128 stands for zero in the data rows.
Here is a table of points, one per row:
[123  81 104 106 149 149 150 134 129 165 122  85 128  89 120 106 117 117
 125 110  32 166 126 170 124 130 138 121 175 175 121 132 101  91 154 119
 112 125 147 165 121  41 164 138  97 100 158 144]
[124  80 122  91 100 114 132 111  62 151 112 102 128 113 100 132 145 101
 130  96 133 107 151  98 166 141 175 127 155 136 112 149 138 159 116 119
 119  96 120 113 152 132 102 137 102  83 119 125]
[ 81 115  96  91 151 147 126 124 174 117 131 133 127 125 147 143 146  53
 111 195 195  97 121 109 139 125 152 111 135 102 148  90  79 168 210  92
 137  84 141 182 116 116 137 130 151 150 129 115]
[ 94 114 126 107 126 139  98 131 166 121 164 148 134  87 109 107 174 181
  97 115 168 108 131 134 157 131  99 139 125 173 126 146 195 137 125 151
 116 121 155  95 101 139 112 188  78 179 200 159]
[229  88 120  87 101 101  85 105 199 143 173 170 137 174 112 202 128 141
 165 126 144 153 127 104 119 108 108  74 136 152 133 125  99 150 122 125
 125 110 104 106 137 145 110 125  90 113 152 145]
[179 128 100 131 126 105 171 134 142 131  88 159 100  92 151  73 135  79
 101 200 150  86 131 154  88 111 174 157 104 120 149 113 145 186 144 136
 160  95 149 126 186 131 185 121  90 153 133 101]
[193 120 160 131 168  93 153 131 106 182 176 124 112 122 106 135 121 153
  81 114 121 114 164 102  88  95 140 145 163 120 112 108 176 130 110 149
 156 141 169 112  79 102  97 113 207 165  85 125]
[134 124 149  79 129 159 112 132  93  70  98  54  96 186 114 175 114 104
 105 158 137 138 150 154  84 145 120 129  76 115  87 160 119  88 152 176
 126 157 113  95 141 125  98 132 136 192 141 106]
[149 111 138 137 134 158  92 120 121  66 163 132 143  91 152 151 111 182
 105 133  46 128 110 124 130 142 206 152 139  79 169 115 164 133 174 101
 127  77  72 117 112  69  99 105 125 100 134 147]
[112 174 172 190 193  78 119 122 112 110 114 121 156 164 100 135 123 103
 163  71 133 136 119 128 199 118 136 129 127 137 140 148 105 148 122 141
 115  88 208  95  98 114 176 148 118 146 228  91]
[151 178 115  61 151 163 120 145 121 139  92 181  77 155 124  84 136 132
 140 135 136 164 132  98 241 115 145 169 119 107  75 104 118  62 101 101
 162 163 112 135 153 113 171 123 164 171 145 160]
[161  96 155 123 187 143 117 104 188 126 146  76  94 147 104 109 134 130
 135  99 115 163  82  91 131 186 151  70  86 142 153 113 203 148 119 116
 120 119 137 189 125 176 156 130 121  97 126 122]
[ 94 110 110 189 117 124 203 124 149  67 147 154  77 170  96 118 170 101
 125 141 100 128 160 106 124   4 156 109  98 125 182 155 115  93 131 128
 123 194 119 127 153 150  95 105 104  78 133 190]
[122 159 155 166 148  68 117 116  86 125 137 160 167 166 183  92 148 146
  77 155 119 242 166 131 130 156 140 137 127 167 129 117 107 130 165 100
 133 136 102 143 157 155  75 160  69 171  94 128]
[ 96 132 162 122  65 132 127 109  78 193 136  97 135 138 122 149 110 118
  91 127 113 118  85  47 112 135  72 141 149 136 111 135 149 145 129 104
 148 142 151 151 160 100 186 163 113  97 161 138]
[ 92 151 125 119 185 169 113  82  89 210 177 171 120 187 126  93  82 156
 137 110 136 132 168 149  84 132 142 136 120  92 148  89 123 160 104 179
 116 119  66 113 136 133 170 141 155 140 147 117]
[114 110 162 106 105 118 125  70 154 180  98  86 121 141 134 133 144  86
 132 122 109 115 138 165 158 142  85 200 166 182 143 135 157 139 121  79
 139 126 109 100 138 133  93 109 152 102 130 131]
[113 124 117 123  90 108 122 142 121 125 130 155 149 121 134 124 154 128
 152  87 113 255  86 125  91 104 145 156  96 127 146 124 116 175 219 136
 140 110 119  79 123 156 182 115 145 151  73 143]
[107 132 112 128 107 110  72 128 142  94 128  62 135 109  97  94 117 102
 153 156  94 106 103  81 115 131 120 165 156 109 149  91  94  99  89 200
 118 107 148  97 145 113  86 137 111 166  77 135]
[105  94  98 119 117  60  72 101 146 137 120 132 136 137 185 112 157 127
 117 114  61  78 118 146 140  97 126  74 101  98  85 101 109 111 103 119
 192 175 115 168 117 177 154 119 168 171 140  77]
[160 125 176 145 127 182 118 186 164 163 154  69 180 132 147  99 125 157
 115 130 142 154 144 131 161  19 120 107 121 130 108 160 127 162 139 117
 132 138 130 121  89 175 109 130  98  62 142  33]
[119 116 151 157 201 140 169 124 150 139  95 165 166  83 104 116 116  80
 133 205 122 127 128 122 132 132  43 128  90  53  72 141  88 187  79 100
  68 136  99 109 102 118  84 154 164 147 129 179]
[143 163 108 111  79 138 157 142  89  84 135 160 178 151  90  93 146 124
 124  90 139 121 129 149 102 153 115 113  81 174 144 106 126 173  99  85
 134 149 119 139  55  97  97  82 107 161 157 114]
[149 190 134  95 138 108 140 143 142 113 103  73 129 167 152 132 154 130
 135  80 158 128 136 186  86 143 125 143 121  56 111 132 150 145 119 190
 133 134 134 171 144  92 152 142  84  63  97 179]
[152 124 115 160 119 174 147 182 122 150 117 105 161 118 255 169 141 109
 136  86  68 118 150  89 141 133 140 132 166 143 150 150 159 134 114 126
  19 147 109 118 133  89 118 114 122 193 124 109]
[131 147 150 112  89 164  85  72 106  93 140 176 142 110 143  92 143 101
 159 115 153 162 189 149  96  98  86 120 110 122  81 106 139  95 122 106
 108 122 181 183 172 113 131 112 193 122 133 129]
[149 129 101 143  90  51 102 126 109 122 145 162  22  99 149 100 122 145
 125 105 149 124 114 117  91 138 135 161 183 101 115 141 114 139 135 103
  75 174 120 126  37 113  91 138 173  92 142  92]
[137 142  51 139 168 129 119  97  97  63 165  99 162  80 113 201 125 158
 108 110 130 104 182 105 109 128 108 159 131 138 112 127 151 125 109  88
 128 146 106  91 141 143 206 135 167  75  90 125]
[145  95 101 173 133 147 115 130 118  64 108 113 150 117  74 125  89 131
 135  87 139 114 132 125 132 119  60 144 218 122 110 127 153 151 167 158
 170 135  66 184 143 126 153 120 131 188  80 125]
[120 145 189 125 167 149  82 123 129 153 130 179 152 110  90 116 152 102
 127 165 142  55 112 127 108 144 142 125 139 134 132 132  91  83 208  98
  59 157 135 131  91 149 186 121  74 138  51 165]
[142 134 105  94 141 151 102 131  96 133 170 138  96 129 150  95 102 156
 123 109 160 126 134 172 231 155 107 101 108 108 174  77 120 163 141 146
 152 206 142  90 191  98  92 100 168  86 144 156]
[115 129 164 164 127 131 110 144 144 187 108 114 110 115 112 139 175 197
 130  93 163  67 140 117 114 108 118 113  79 177 122  92 130 130 139  95
 105  96  82 122 130 106 105 188 111 151 133 163]
[124 149 141 114 143 146 196  84 148 151 100 158 121  61 144 106 142 103
 118 122 167 110 126 105  90 140 145  92 115 112 184 170  95  80 118 161
 199 111 104 108 137 109  84 135 115 153 111  82]
[119 118  94 170 113 135  83 234 167 142 131 153 126 164 109  90 108 130
  83 120 125 126 143 123  83 176 148  89 120 126 148 255 107 133 115 115
 143 117 123 130 159 161 118  91 199  97 103 182]
[114 112 165  91 149  90 181 187 124 109 150 157  83 105 164 135 145 142
 197 147 158 108 121 133  85 147 121 148 131 108 205 167 103  88  90  82
 205 137 139 134 184 134 177 148 103 150 120  58]
[110 155 107 165  88 172 147 124 129 185 118 116 134  90  88 214 161 130
 146 114 105 128 133 129 137 174 157 153 182 110 100 115 105 155 127 106
 161 149 164 123 167 147  80  87  92 113 171 133]
[128 101 125 151  73 132 187 114 187 106 118 146 119 160 107 109 121 139
  59 127 128 154 138 131 122 158  98  87 131 103 106  76 103  76  94 121
  97 112 112  93 131 176 198  71 143 106 136 134]
[114 152  76 127 111 120 184 100 103 109 184 126 122 154 119 165 114 192
 124 128 154 141  79 186 145 115 122 116  92 121 107 152 142 163  85 123
  99  99 139 166 118 100 134  79 108 178  26 111]
[116 131 136 188 121 139  86 158 114 124  93 135 150 149 103 174 106  60
 117 139 165 153  82 195 131 142 154 142  91 147 137 110 146  72  96 154
 132 129 122 114  98 100  90 192 125  78 102 100]
[ 82 118 170 102 124 122 109 147 106  84  66 113  85  98 150 160 104 133
 141 209 105 130 138 110 129 133 126 143 158 162 127 128  98 179  79 204
 127 122 128 157  89 127 166  99 126  80 119 130]
[111 127  92 125 126  96 159 127 179 110 139 172 109 157 186 110 105 134
 154 129  72  82 125 107 132 167  88 115  92 137  50 106 129  98 177 142
 176  88 147 108 120 139  77 112 123  67 112  67]
[ 96 124 111  92 135 121 120 132 163 124  50 117 142 135 120 133   0 147
 156 130 129 150 144 112 115 103 180  87 124 107 163 123 167  88 122 138
 114 146 177 115 124 183  82 137 110 148 125 136]
[131 128 109  99 172 133 143 135  62 114  98 101 147 117 133 142 152 132
 120 148 152 120  51 138 108 105  96 137 207 151 123 117 150  70 116 130
 129  90 117 113 143 155  81  79 138  91 155 155]
[145 137 115 206  76 112 126 126  85 166 111  88 158 152 121 148 135 128
 206 202 149 142 140 150 188 139 130 117 104 132 152 141 138  66 128 154
 120 100 178 149  70 118 183 132 128 141 190 137]
[137 149 180 110 103 143 167 127 149 122 180 125 146  91 120 127 118 161
 148 106 138  78  84 136 172 146 168 146 113 192 113 130 114 147 135 143
  94 133 129 156 144 172 116 224 162 152 163 169]
Along one direction, these points spread out more than along any other. Take the direction at right angles to it along which they spread out most. Go by this last direction. For each point below, how far along it does it lie, from 0 to 99? The average is 50, and the first point in the table lies past the average. One standard deviation of the points above along it is 16.
[137 142  51 139 168 129 119  97  97  63 165  99 162  80 113 201 125 158
 108 110 130 104 182 105 109 128 108 159 131 138 112 127 151 125 109  88
 128 146 106  91 141 143 206 135 167  75  90 125] : 85
[ 96 132 162 122  65 132 127 109  78 193 136  97 135 138 122 149 110 118
  91 127 113 118  85  47 112 135  72 141 149 136 111 135 149 145 129 104
 148 142 151 151 160 100 186 163 113  97 161 138] : 55
[229  88 120  87 101 101  85 105 199 143 173 170 137 174 112 202 128 141
 165 126 144 153 127 104 119 108 108  74 136 152 133 125  99 150 122 125
 125 110 104 106 137 145 110 125  90 113 152 145] : 52
[124  80 122  91 100 114 132 111  62 151 112 102 128 113 100 132 145 101
 130  96 133 107 151  98 166 141 175 127 155 136 112 149 138 159 116 119
 119  96 120 113 152 132 102 137 102  83 119 125] : 62
[120 145 189 125 167 149  82 123 129 153 130 179 152 110  90 116 152 102
 127 165 142  55 112 127 108 144 142 125 139 134 132 132  91  83 208  98
  59 157 135 131  91 149 186 121  74 138  51 165] : 34
[160 125 176 145 127 182 118 186 164 163 154  69 180 132 147  99 125 157
 115 130 142 154 144 131 161  19 120 107 121 130 108 160 127 162 139 117
 132 138 130 121  89 175 109 130  98  62 142  33] : 45
[ 92 151 125 119 185 169 113  82  89 210 177 171 120 187 126  93  82 156
 137 110 136 132 168 149  84 132 142 136 120  92 148  89 123 160 104 179
 116 119  66 113 136 133 170 141 155 140 147 117] : 49
[142 134 105  94 141 151 102 131  96 133 170 138  96 129 150  95 102 156
 123 109 160 126 134 172 231 155 107 101 108 108 174  77 120 163 141 146
 152 206 142  90 191  98  92 100 168  86 144 156] : 54
[152 124 115 160 119 174 147 182 122 150 117 105 161 118 255 169 141 109
 136  86  68 118 150  89 141 133 140 132 166 143 150 150 159 134 114 126
  19 147 109 118 133  89 118 114 122 193 124 109] : 73
[128 101 125 151  73 132 187 114 187 106 118 146 119 160 107 109 121 139
  59 127 128 154 138 131 122 158  98  87 131 103 106  76 103  76  94 121
  97 112 112  93 131 176 198  71 143 106 136 134] : 52
[193 120 160 131 168  93 153 131 106 182 176 124 112 122 106 135 121 153
  81 114 121 114 164 102  88  95 140 145 163 120 112 108 176 130 110 149
 156 141 169 112  79 102  97 113 207 165  85 125] : 72
[111 127  92 125 126  96 159 127 179 110 139 172 109 157 186 110 105 134
 154 129  72  82 125 107 132 167  88 115  92 137  50 106 129  98 177 142
 176  88 147 108 120 139  77 112 123  67 112  67] : 50
